The same turns and mirrors carry the whole set onto itself and the rows of a family onto each other. Which other rows belong to the same family as each row named below? List them in the order they appear above.
These 32 rows form 4 families of 8 rows each.
san: [ -1  -3   9   2   3   7 -20 -17]
til: [ 11   7   6 -16  -1  -7   3 -13]
beril: [  2  -7   3  -3   3  10 -23 -12]
Tomo: [  9   4  -2 -23  -7  -7 -13  -7]
vil: [  6   6  17   8   1  -2 -14  -3]
sazef: [  7   2  -3 -18   1   6  -7 -19]
Rasis: [ 13   1  -1 -22  -2  -3  -3  -6]
rim: [  5  -7  -2 -11   2  11 -20 -10]
lemuf: [ 12  -1   4  -4   0   4 -19   8]
Bilim: [  0   9  16  -3  -4 -12 -14 -16]
Domu: [ 16   7  -1 -17  -2   0  -5   1]
siz: [  3  12  11 -12  -5 -14  -7 -18]
beku: [  5   5   2 -13   1   4  -4 -24]
Ruk: [  9  -2  -2 -20  -6  -5 -22  -1]
Ber: [ -1   2  11   1   3   4 -13 -22]
Zib: [ 10 -10   3  -9  -1   3 -21   4]
Dila: [  3   4  19   3   1  -7  -7 -14]
Git: [  5  -4   3 -11  -5  -4 -28   0]
Pepi: [  8   1  12   4   1   2 -20   4]
neni: [  3  -2  18   6   1  -3 -17  -7]
por: [  1   5   8  -5   3   3  -6 -25]
Kuzef: [  7  -3  -5 -17   1   9 -13 -13]
nezek: [  5  -8  11   1   1   1 -22   0]
pazi: [ 15   1  -1 -13  -1   4 -13   7]
gil: [ 7 12 16  3  1 -5 -5 -9]
vigi: [ -1   3  16   1  -4  -9 -22 -11]
Zal: [ 13  13   4 -14  -1  -3   1  -6]
Bivas: [  7   9   3 -20  -6 -11  -7 -14]
Vep: [  6   8  14  -6   0  -9   1 -17]
bef: [  1  -2  11  -2  -4  -6 -28  -4]
Dudup: [ 10  14  11  -5  -1  -5   1 -10]
giko: [ 13  -6  -2 -19  -2   1 -13   1]

Which other rows belong to the same family as Pepi? vil, lemuf, Domu, pazi, gil, Zal, Dudup
Which other rows belong to the same family as Rasis? til, Zib, Dila, neni, nezek, Vep, giko
Which other rows belong to the same family as siz? Tomo, Bilim, Ruk, Git, vigi, Bivas, bef

The same turns and mirrors carry the whole set onto itself and the rows of a family onto each other. Which other rows belong to the same family as each row named below? List them in the order they appear above.
These 32 rows form 4 families of 8 rows each.
zok: [-10   2  -5 -12 -13  13  -3   5   6   0   1   6  -6]
lufu: [ 14   4   3   7   5   0  -5 -13  -3 -12  -8  -2   2]
vusug: [-13  -6   1 -11  -9   2   4   2   2   9  -1   8  -3]
Par: [ -1 -11  -8 -10 -14   6  -6  -2   5   1   6  10  -5]
nukeg: [ 10  15  -3   2   5  -9   2  -3  -6  -4 -10  -5  -4]
gugor: [  1 -12  -1 -12 -13   7  -7   1   1   3   7  10  -2]
Subu: [ -8 -10  -1 -13  -6   5  -6   5   5   1   9   1   6]
Siti: [ -9  -6   2 -15  -9   2  -4   7   5   4  10   1   2]
vib: [-10   1  -9  -8 -14  12  -2   6   6   3   1   4  -5]
sasok: [ 15   9   3   4   2 -10 -10  -2   3 -10 -10  -2   8]
Zoka: [-14  -7   2 -13  -8   1   4   1   1   4   2   7  -5]
rason: [ -7  -2   5 -13  -5   9  -6   2   7   5  11   3   5]
Sisag: [  4  13  -6   9  -3  -7  -6  -2   7 -13 -14  -5  -2]
doso: [  9   8   1   2   5 -15   0  -1  -7  -9 -11  -4   1]
Nel: [ -8  -3   0 -14  -8   1   4  -1  -1   9   6   8  -9]
Sipu: [  6   7   4   6   4 -12  -8  -4   7  -7 -13  -4  10]
luba: [ -8   4  -5 -10 -11  13  -4   3   6  -1   9   1  -8]
bir: [ -1 -11  -2  -8 -11   8  -3  -7   1   1  11   9  -7]
Pina: [ -8  -2  -1 -11 -15  13  -6   3   7  -3   4   7  -7]
Mit: [  5   9  -3   3   5 -10   1  -1  -9  -5 -18  -2   0]
gezi: [  3  14   2   6   1  -8  -3  -1   2 -17 -13  -6  -4]
rep: [  8  13  -4   9  -1  -6  -3  -7   4 -15  -6  -8  -6]
Fof: [ 12  12   5   4   4 -13  -8  -3   4  -3  -9  -2   6]
dobi: [ -3 -13  -9  -5 -14   7  -5  -2   4   0   6   6  -4]
Vugok: [ 12   0  -5   8   3  -3  -7  -8  -6 -12 -14  -2   3]
saviv: [ 14   7   1   7   0  -3  -6  -7  -3 -15 -14   3  -3]
Fite: [-12  -6   1 -13 -11   4   3   4  -2   1   4   6 -10]
nago: [  5  12   0  10   1  -6  -5  -6   4 -16  -9  -6  -6]
deso: [ 11  13   7   3   6 -10  -4  -7   4  -2  -9  -2   6]
labo: [  8  12  -3   3   6 -11   0   0  -9  -8 -10  -7  -4]
nukim: [ 14   5   3   7   5   0  -8  -9  -4 -11 -12   1   1]
zar: [-10 -11   1  -9  -7   8  -5   3   5   3   6   1   8]

Which other rows belong to the same family as Vugok? rason, Sisag, Nel, Sipu, luba, bir, Mit
Which other rows belong to the same family as saviv? gugor, Siti, sasok, doso, Pina, gezi, Fite

The same turns and mirrors carry the whole set onto itself and the rows of a family onto each other. Which other rows belong to the same family as each row named below? List them in the order they appear above.
These 15 rows form 3 families of 5 rows each.
korar: [  4  -3  -4  10   2 -12  17 -12  -8  -7  12  -2   6  -5  18  13   2]
disif: [  1   3  -9  -4   2  -8   7 -12  17   4  -1 -10  -9  -4  10   0 -10]
Bozaf: [  5  -4   0   8   2 -12  -4  -5   0   0   4   2 -15  -9  -7  -4  13]
rumid: [ 15   5  17   6  -2  -1  11 -14   1 -19  -5   3  -8  -1   4  -2   7]
Negu: [ 13  19   6  -3 -17  -8   9  -2 -12  -1   4   3  -2   2   3   4  -4]
bibe: [  3  14  -1   6   4 -12   0 -14   8   3  -3 -17  -4 -11  12  -7  -4]
lafe: [  8  -1  -7   0  -3 -25  13  -8   5  -5   8  -9   2   1  13  18   5]
Keve: [ 14  16   8  -2  -8 -24  14   0  -4 -11   1   7   1  -6   5   6  -1]
zelu: [  8   4  11   2 -10   5   3  -8   9 -10  -8   6  -3   0   4  12  11]
misim: [  9  -6   1  -2   6  -1   3  -6  -2  -3   3  -6 -18   1  -6 -10   1]
Rabal: [  5   1   6  -1  -6   5  12 -18   4  -9 -12   8  -6  -8   5   3  14]
Gov: [ 16   9   4  -5 -12  -6  16   3  -4   0   7   6   6  -7   3   6 -10]
tafam: [  8  -2  -6  -1   3 -11  15 -13  -4  -6  11 -12  13   1  17   3   6]
mub: [ 17  -6  -2   7   5 -10  -6  -9  -5   9   1  -2 -15  -5  -1   0   4]
Zelor: [ -5   7  -4  -2  -3 -15  -3 -14   6  -1  -9 -11   3  -7  13  -5  -9]

Which other rows belong to the same family as tafam? Bozaf, bibe, zelu, Gov
Which other rows belong to the same family as misim? disif, rumid, lafe, Keve
Which other rows belong to the same family as Zelor? korar, Negu, Rabal, mub

